The same turns and mirrors carry the whole set onto itself, and each row onto the other rows of its family. Which rows share a family with each named row? Give them in list order.
These 32 rows form 4 families of 8 rows each.
K_411: [-11, 5, -17, 0, -10, 8, 13, -8, 0, 8, -15, -3, -18, -6, 15, 4, -5, 22]
K_821: [-6, 6, -7, 6, 14, 4, 15, -4, 11, 12, -10, -7, -32, -4, 5, -2, -19, 16]
K_883: [-8, 11, -23, 1, -11, 14, 6, -13, -6, -4, 15, -12, 3, 12, 19, -5, 10, 9]
K_904: [-14, 1, -16, -4, 8, 7, -11, -14, -2, -11, 18, -10, -2, 12, 24, -15, 0, -14]
K_699: [-16, 2, -13, -2, 6, 25, 0, -7, -4, -6, 8, -12, -5, -1, 24, -7, 16, -2]
K_81: [-2, 6, -11, 8, 8, -6, -1, -13, 7, 8, 2, -2, -25, 12, 5, -2, -37, 4]
K_286: [-12, 4, -26, -8, 2, -2, 5, -14, 2, -8, 27, -6, 5, 16, 19, -11, -11, 2]
K_415: [4, 11, -13, -3, 22, -3, 10, -7, 10, -1, 26, -6, -5, 7, 3, -17, -15, 0]
K_515: [-12, 8, -16, -4, -2, 24, 16, -6, -2, -11, 7, -7, 0, 1, 14, -10, 15, 4]
K_661: [-2, 7, -8, 1, 25, 6, -6, -7, 5, -6, 17, -12, -10, 3, 12, -22, -3, -15]
K_932: [-4, -2, -15, 4, 2, -16, 3, -19, 7, -1, 7, 7, -11, 4, 11, -3, -32, 0]
K_165: [2, 4, -5, 8, 18, 0, 18, -9, 13, 8, -1, 7, -23, -9, 1, -1, -23, 7]
K_266: [-16, 0, -11, -10, 5, -11, -9, -9, 0, 5, -3, 3, -21, 3, 16, -9, -29, -7]
K_934: [-1, 12, -12, -3, 21, 19, 24, 2, 7, 4, 15, -9, -9, -4, 3, -5, 1, 10]
K_305: [-11, 5, -2, -1, 19, 0, 14, -6, 9, 4, -8, -1, -29, -4, 5, -13, -30, 2]
K_162: [-18, 3, -10, -11, 3, 15, 7, 0, -3, 12, -15, 2, -24, -11, 15, 2, -9, 8]
K_679: [-4, 7, -8, 0, 24, 21, 6, 0, 3, 1, 7, -13, -12, -7, 10, -13, 12, -4]
K_398: [-15, 3, -10, -1, -1, -2, -1, -13, 1, 0, 1, 7, -17, 12, 14, -6, -40, -6]
K_809: [-10, -3, -13, 3, 0, 18, 22, -7, 4, 5, -8, 3, -17, -11, 10, 13, -9, 16]
K_275: [-10, 7, -18, -3, -3, 14, -1, -12, -1, -14, 19, -4, 5, 20, 18, -11, -4, -10]
K_316: [-8, 5, -5, -10, 17, 0, 1, 0, 3, 12, -11, 0, -29, -11, 6, -9, -21, -1]
K_14: [-1, 11, -17, 6, 4, 5, -4, -12, 2, -2, 24, -12, 0, 23, 12, -12, -12, -4]
K_94: [-6, 7, -9, 2, 23, 7, 7, -7, 9, -11, 19, -10, -8, 18, 8, -22, -15, -11]
K_332: [-19, -6, -22, -1, -13, 3, 8, -17, -1, -3, 0, 4, -9, 4, 22, 12, -17, 10]
K_341: [-24, -1, -16, -15, -8, 4, -4, -7, -7, 6, -7, 2, -18, -1, 23, 3, -14, 2]
K_742: [-17, 3, -21, -10, -2, 23, 18, -5, -1, -3, 17, -9, 1, 6, 20, 1, 6, 13]
K_898: [-18, 3, -15, -4, -18, 10, 6, -9, -10, 0, -9, 11, -10, 2, 18, 2, -19, 5]
K_319: [2, 14, -9, 7, 26, 9, 9, -5, 11, 3, 19, -20, -16, 12, 5, -16, -11, 3]
K_315: [-7, 11, -9, -1, 23, 17, 22, -2, 9, -6, 7, -14, -12, -3, 6, -21, 4, 4]
K_61: [-9, 4, -20, 3, -18, -2, -5, -17, -4, 4, -2, 3, -11, 12, 16, 3, -22, 7]
K_82: [-14, 6, -8, -2, -2, 11, 20, -4, 0, 6, -17, 1, -22, -14, 10, -5, -10, 15]
K_131: [-5, 11, -13, 3, 13, 19, 19, -4, 5, 2, 8, -21, -10, -1, 11, -9, 12, 17]

Which other rows belong to the same family as K_934? K_286, K_415, K_932, K_165, K_809, K_332, K_742
Which other rows belong to the same family as K_14? K_411, K_821, K_883, K_81, K_319, K_61, K_131
Which other rows belong to the same family as K_398? K_515, K_305, K_275, K_94, K_898, K_315, K_82
Which other rows belong to the same family as K_162? K_904, K_699, K_661, K_266, K_679, K_316, K_341

